Here are some numbered points:
[1.939 -1.278 -0.253 -0.069 -0.440 0.154 -1.398 0.665 -0.096 -1.110 0.528 -1.182 1.382 0.638 -0.683 0.470 0.610 0.612 0.135 0.515 -0.721 -1.045 -1.087 1.426] 0
[-1.754 2.960 0.491 0.855 -1.355 0.033 1.168 -0.532 -0.495 -1.194 -1.153 1.120 -0.137 0.064 1.787 -1.651 0.110 -1.800 -0.322 -0.835 -0.857 -1.453 -0.818 0.777] 1
[2.290 -0.435 -0.332 -0.211 0.027 0.371 -0.941 0.923 0.745 -0.822 0.631 -1.193 1.526 0.279 -1.342 0.204 0.176 0.849 0.114 0.679 -0.930 -0.927 -1.017 1.120] 2
[-2.136 2.495 0.456 -0.697 -0.520 -0.449 0.158 -1.127 -0.459 1.072 -0.720 1.177 -1.224 0.636 1.000 -0.731 0.398 -0.765 -0.289 -1.001 -0.822 0.488 1.200 -1.017] 3
[2.076 0.771 0.857 0.329 0.984 1.814 -0.953 1.383 0.511 0.969 0.728 -0.047 -3.141 -0.602 -0.994 1.121 -1.009 0.858 0.303 -0.717 -0.121 0.556 0.647 0.367] 4
[1.243 -1.546 -0.522 -0.867 -0.628 0.589 -0.133 -0.205 0.058 0.923 0.687 0.876 -0.070 0.127 -0.562 1.834 0.403 0.263 0.202 0.053 0.587 1.109 1.645 -0.625] 5
[0.411 -1.309 -0.677 -0.720 -0.762 0.594 -0.037 -0.383 -0.220 0.843 0.417 1.199 -0.172 0.425 -0.496 2.473 0.318 0.128 0.984 0.069 0.470 1.319 1.933 -0.460] 6
[-1.112 3.167 -0.415 0.351 0.861 0.009 0.822 0.206 0.081 1.039 -0.104 0.591 -1.682 -1.321 2.282 -0.866 -1.115 -0.117 -0.711 -0.378 0.491 1.265 -1.199 0.164] 7
[-1.135 2.047 -0.583 -0.432 0.511 1.654 0.157 -0.375 -0.706 0.960 -0.533 0.518 -0.304 0.231 0.223 1.169 -0.558 0.338 0.044 0.117 -0.964 -0.713 -0.497 -0.040] 8
[-2.907 3.541 -1.100 0.024 1.578 0.723 0.951 0.091 -1.329 0.787 -1.338 -0.221 -0.485 -0.145 2.566 -1.537 0.144 -1.115 0.475 -1.113 0.573 0.247 -1.052 -0.566] 9
[2.330 -2.355 0.900 1.210 -0.952 -1.774 -1.000 -0.237 1.040 -1.457 0.444 -0.921 1.057 -0.228 -1.035 -0.537 0.361 0.658 -0.920 0.256 1.244 2.256 0.934 0.624] 10
[1.492 1.245 0.122 1.087 -2.026 1.199 -0.348 -0.913 0.442 -1.328 -0.806 0.229 0.708 0.078 -1.592 1.521 -0.452 -0.227 0.140 0.178 -2.080 -0.326 0.059 1.424] 11
[-0.409 0.554 1.153 1.618 -1.863 -1.019 0.451 -1.649 0.818 -3.380 -1.602 -0.258 1.286 0.320 -1.439 -1.762 0.300 -0.550 -0.143 0.329 -1.965 -2.645 -0.782 1.215] 12
[0.837 -1.662 0.523 0.463 -0.267 -1.685 -0.601 -0.295 0.555 -0.515 0.249 -0.961 1.829 -0.078 -0.268 -0.815 0.487 0.029 -1.004 0.560 1.050 1.214 0.101 -0.400] 13
[1.035 -0.781 -0.489 -0.313 0.078 -0.049 -0.855 0.531 0.146 -0.495 0.489 -1.027 1.187 0.636 -1.109 0.439 0.336 0.589 0.120 0.578 -0.486 -0.750 -0.958 0.738] 14
[-0.067 -1.079 0.953 0.346 2.163 -1.774 0.475 0.825 1.000 0.791 1.511 -0.259 -3.332 -1.930 0.313 -1.571 -1.859 1.785 -0.562 1.093 1.198 0.290 -1.398 -0.222] 15
[-2.282 0.146 -0.516 0.394 -1.238 0.864 0.391 -1.819 -1.254 -1.022 -1.398 0.297 0.318 1.407 -0.732 1.961 0.669 -1.119 1.390 -0.021 -1.740 -1.167 0.615 0.154] 16
[-0.455 -1.820 1.375 1.120 -2.880 -0.464 -0.302 -1.016 -0.432 -1.785 -0.077 0.983 0.425 1.440 -1.852 1.057 0.556 -1.198 1.064 0.232 -1.951 -1.480 1.424 0.755] 17
[-1.646 1.621 0.400 -0.749 0.161 -0.664 0.015 -0.660 -0.578 1.285 -0.236 0.905 -1.091 0.663 1.157 -0.494 0.567 -0.835 -0.483 -0.608 -0.179 0.616 1.168 -1.327] 18
[-1.067 0.409 1.192 2.054 -1.206 -1.077 0.217 -1.300 0.376 -3.659 -1.699 -0.717 0.618 -0.168 -0.640 -2.033 0.331 -0.549 -0.549 0.512 -1.679 -2.514 -1.535 1.458] 19
[-0.997 1.716 0.819 -0.378 -0.563 -0.670 -0.382 -0.447 -0.448 0.992 -0.147 1.525 -1.212 0.601 0.694 -0.129 0.298 -1.221 -0.548 -0.954 -0.384 0.717 1.253 -0.849] 20
[-0.344 -2.209 -2.187 -1.142 0.597 -0.222 0.019 -1.015 0.328 0.338 -0.723 -0.818 2.175 0.678 -1.583 0.537 1.025 -0.103 1.114 0.672 -0.729 -0.094 1.219 -2.137] 21
[0.536 -0.349 -1.035 -1.180 1.099 -0.445 -0.444 0.543 0.354 -0.100 0.244 -1.165 1.841 0.280 -0.244 -1.048 0.812 0.129 -0.312 0.455 -0.448 -0.754 -0.587 -0.657] 22
Which three points above are nearest to each new point by angle? Their numbers follow each, nearest first.
[0.486 0.590 -0.653 -0.524 1.007 2.576 0.907 0.657 0.109 -0.031 -0.307 1.213 0.458 -0.729 -0.287 -0.366 -0.694 -1.347 0.076 -0.891 -0.761 -1.591 -0.284 -1.201] 8 9 1
[1.226 0.685 0.169 0.914 -1.337 1.379 -0.216 -0.747 0.491 -0.350 -0.640 0.321 0.236 0.255 -0.897 1.594 0.020 0.080 0.054 0.017 -1.364 0.377 0.446 0.973] 11 17 16
[2.263 1.875 -0.394 0.606 -2.394 2.265 -0.431 -1.090 0.716 -0.634 -1.567 1.137 0.871 0.541 -1.998 2.459 -0.845 -0.142 -0.117 0.535 -2.351 -0.120 0.603 1.005] 11 17 16
[-0.850 -2.931 0.937 0.456 -0.267 -1.031 1.220 -0.293 0.584 -0.485 0.705 0.739 -2.258 -1.224 1.217 0.793 0.237 0.433 -0.136 -0.125 3.263 1.100 1.144 0.512] 15 10 5
[0.971 1.063 -0.328 0.765 -1.415 1.209 -0.299 -0.775 0.369 -0.587 -0.927 0.183 0.147 -0.189 -1.087 1.397 -0.346 -0.013 0.072 0.119 -1.127 -0.169 0.283 0.760] 11 16 17
[0.018 -0.507 2.858 1.312 0.682 -2.239 -0.782 0.568 -0.166 0.172 2.026 0.243 -3.505 -1.304 0.149 -1.378 -1.623 0.842 -1.129 0.011 1.113 1.007 -0.568 0.977] 15 4 7
[-0.023 0.952 0.061 -0.003 -0.336 0.948 0.053 0.369 -0.626 1.411 0.805 1.348 -1.002 -0.025 0.638 1.086 -0.971 -0.343 0.218 0.016 -0.543 -0.200 -0.134 0.017] 8 4 20
[-0.306 -1.103 0.736 0.051 -1.292 0.882 -0.409 -0.390 -0.746 0.362 0.414 1.256 -0.701 1.674 -1.879 2.098 -0.058 -0.433 1.488 0.039 -1.863 -1.513 1.399 0.132] 17 16 6
[0.780 -0.167 -0.358 -0.322 0.744 0.396 -0.077 1.053 -0.233 1.112 0.754 0.560 0.069 -0.278 0.701 -0.012 -0.105 0.327 0.079 -0.334 1.761 1.935 0.220 0.102] 5 6 4
[-0.505 -0.892 0.410 0.045 0.506 -0.404 -0.460 0.082 -0.983 0.713 0.897 0.033 -0.540 -0.133 -0.029 0.560 -0.912 1.062 0.017 0.678 0.615 1.229 -0.369 0.616] 15 6 4
[-0.421 -0.045 -0.525 -1.293 -0.889 -0.987 -0.340 -1.144 -0.370 0.933 -0.144 0.694 1.375 1.307 -0.370 0.629 1.000 -1.174 0.477 0.042 -1.407 0.305 1.599 -1.489] 21 16 6
[-1.458 -0.373 -0.382 -1.196 1.394 -0.164 -0.583 -0.645 -0.720 0.855 0.155 -0.729 0.166 0.970 -1.090 0.454 0.247 0.601 0.182 0.609 -1.445 -1.441 -0.352 -1.232] 21 22 8
[-2.791 4.255 -0.553 -0.556 0.638 1.035 1.244 0.012 -1.106 1.605 -0.741 1.360 -1.287 -0.117 3.351 -0.800 -0.146 -1.981 -0.163 -1.386 0.302 0.446 -0.257 -0.696] 9 7 3
[0.384 0.187 -2.507 -2.406 3.644 2.614 1.280 2.204 1.340 1.853 -0.970 -0.758 0.667 -0.767 0.666 -0.610 0.115 0.561 0.588 -0.374 1.725 -0.800 0.029 -2.031] 22 9 21
[0.625 -0.063 -1.530 -2.272 2.948 2.386 0.793 1.587 1.315 1.386 -0.883 -0.982 0.774 -0.589 0.465 -0.385 0.280 0.630 0.408 -0.096 1.813 -0.950 0.076 -1.609] 22 21 9
[1.709 -1.813 2.846 2.418 -1.337 -1.914 -0.089 -0.030 1.350 -1.477 0.895 -0.247 -2.417 -1.277 -0.600 -0.940 -0.683 1.067 -0.867 -0.098 1.827 1.532 0.513 1.809] 10 15 13
